In the data rows, the value 50 means zero.
Here are some points, each followed by its number:
47/55/40/40/45/47/50/47/61/48/52/52/51/57/17/59/58/70/34/70/48/55/50/44/51/40/58/43/53/52/50/54 0
34/44/64/55/52/47/47/23/26/75/51/45/9/50/65/65/48/36/65/58/39/51/53/67/67/47/43/59/42/42/46/52 1
38/41/31/58/46/24/61/47/42/59/53/46/39/63/46/48/67/50/64/55/62/44/53/47/63/44/60/38/47/26/42/71 2
35/39/66/44/59/57/55/27/33/72/56/51/14/52/52/69/42/35/43/60/45/66/50/65/60/48/47/64/45/45/38/41 3
62/99/68/55/0/30/27/99/90/0/0/42/99/52/60/51/77/95/71/39/63/34/51/47/36/46/67/14/8/77/90/83 4
32/31/67/42/62/56/58/28/35/76/61/49/8/49/44/70/40/36/36/59/47/72/49/67/62/45/51/67/45/45/33/41 5
45/31/43/56/56/40/47/57/48/70/73/40/42/39/32/40/32/53/31/43/54/66/48/47/49/36/45/62/66/58/37/43 6
56/47/32/53/58/45/65/34/38/60/62/55/30/72/35/61/61/51/49/71/51/45/49/47/40/41/43/51/54/28/50/71 7
59/69/57/51/43/65/51/47/47/34/42/65/65/54/60/62/63/51/60/51/48/51/52/52/39/68/44/48/52/58/68/49 8
60/70/58/55/30/50/33/69/67/24/28/49/83/41/66/48/55/59/52/39/54/39/43/45/51/62/55/32/31/58/57/42 9
59/46/26/81/52/23/38/48/24/67/62/41/49/65/72/29/37/35/54/45/53/27/42/28/35/42/35/54/56/30/33/60 10
66/34/65/42/57/70/67/59/58/45/37/51/46/59/63/62/47/33/26/46/58/55/37/56/54/58/49/47/16/21/31/42 11
35/43/24/63/43/15/61/47/39/61/52/45/39/67/50/45/72/51/73/56/65/37/56/45/63/42/61/36/47/22/44/80 12
59/67/55/52/46/66/52/44/45/36/43/65/63/54/61/60/62/50/61/51/47/48/51/51/39/68/43/49/53/54/67/48 13
60/39/59/43/55/64/63/53/54/46/42/53/46/60/57/61/51/40/34/51/56/55/41/55/52/56/49/47/26/29/39/46 14
49/58/38/34/79/72/61/17/48/61/69/68/24/59/7/72/53/55/32/83/36/49/50/50/31/46/48/66/75/50/54/49 15
New points follow, each followed by the numbers of its five nearest points above by angle, nearest first.
66/79/63/56/27/55/29/70/70/11/20/54/95/39/71/51/56/60/53/39/52/37/40/44/48/69/55/25/25/62/64/39 -> 9 4 8 13 11
76/41/49/56/48/57/51/79/59/31/55/50/88/41/67/22/32/45/47/22/54/57/49/36/35/59/38/48/63/64/56/42 -> 9 4 8 13 10
40/12/37/62/63/30/44/63/45/89/90/28/31/32/24/27/13/50/17/35/55/74/44/43/52/25/40/72/75/59/21/38 -> 6 5 10 3 15
37/24/40/59/56/32/40/59/45/82/83/34/39/33/24/32/20/57/25/41/52/75/48/45/53/26/42/69/76/69/32/38 -> 6 5 3 10 15
99/28/39/67/95/82/59/46/33/60/68/53/51/63/86/29/13/9/26/39/38/36/36/41/9/51/0/76/59/22/39/34 -> 10 11 14 6 7
20/35/56/32/45/38/37/54/56/57/45/42/57/23/49/29/37/59/65/42/46/68/62/58/91/39/69/30/57/86/53/32 -> 6 9 4 5 1
14/42/41/27/44/27/22/54/57/66/80/37/61/25/1/16/22/82/41/60/35/80/67/38/68/17/64/54/99/99/52/26 -> 6 0 15 5 3
64/70/55/56/36/52/35/65/61/26/32/52/83/45/66/46/52/57/53/41/50/38/44/43/43/60/50/36/38/59/61/44 -> 9 4 8 13 11
41/24/38/61/57/32/44/58/45/80/81/35/38/35/29/32/23/53/28/40/54/69/47/45/52/30/43/65/73/61/31/42 -> 6 5 10 3 15
52/60/55/51/39/49/42/60/60/37/39/48/66/45/55/49/54/56/51/45/52/45/47/48/54/56/55/41/41/55/53/45 -> 9 4 8 13 11
43/50/54/40/56/56/46/50/58/48/56/52/51/32/37/45/39/55/48/46/45/56/52/51/50/50/58/52/65/74/55/42 -> 6 15 0 5 3
76/44/51/56/50/60/53/75/56/32/52/52/82/44/69/29/36/42/47/25/54/54/48/39/34/60/37/50/58/57/55/43 -> 9 8 13 4 10
39/55/57/38/59/60/43/48/61/47/59/54/51/23/34/44/36/57/50/42/42/55/54/51/48/53/62/56/72/85/57/38 -> 6 15 0 5 8
62/36/32/48/66/54/67/48/49/57/55/56/44/68/34/54/48/50/29/63/54/51/43/46/37/36/44/49/45/26/41/61 -> 7 15 14 11 0
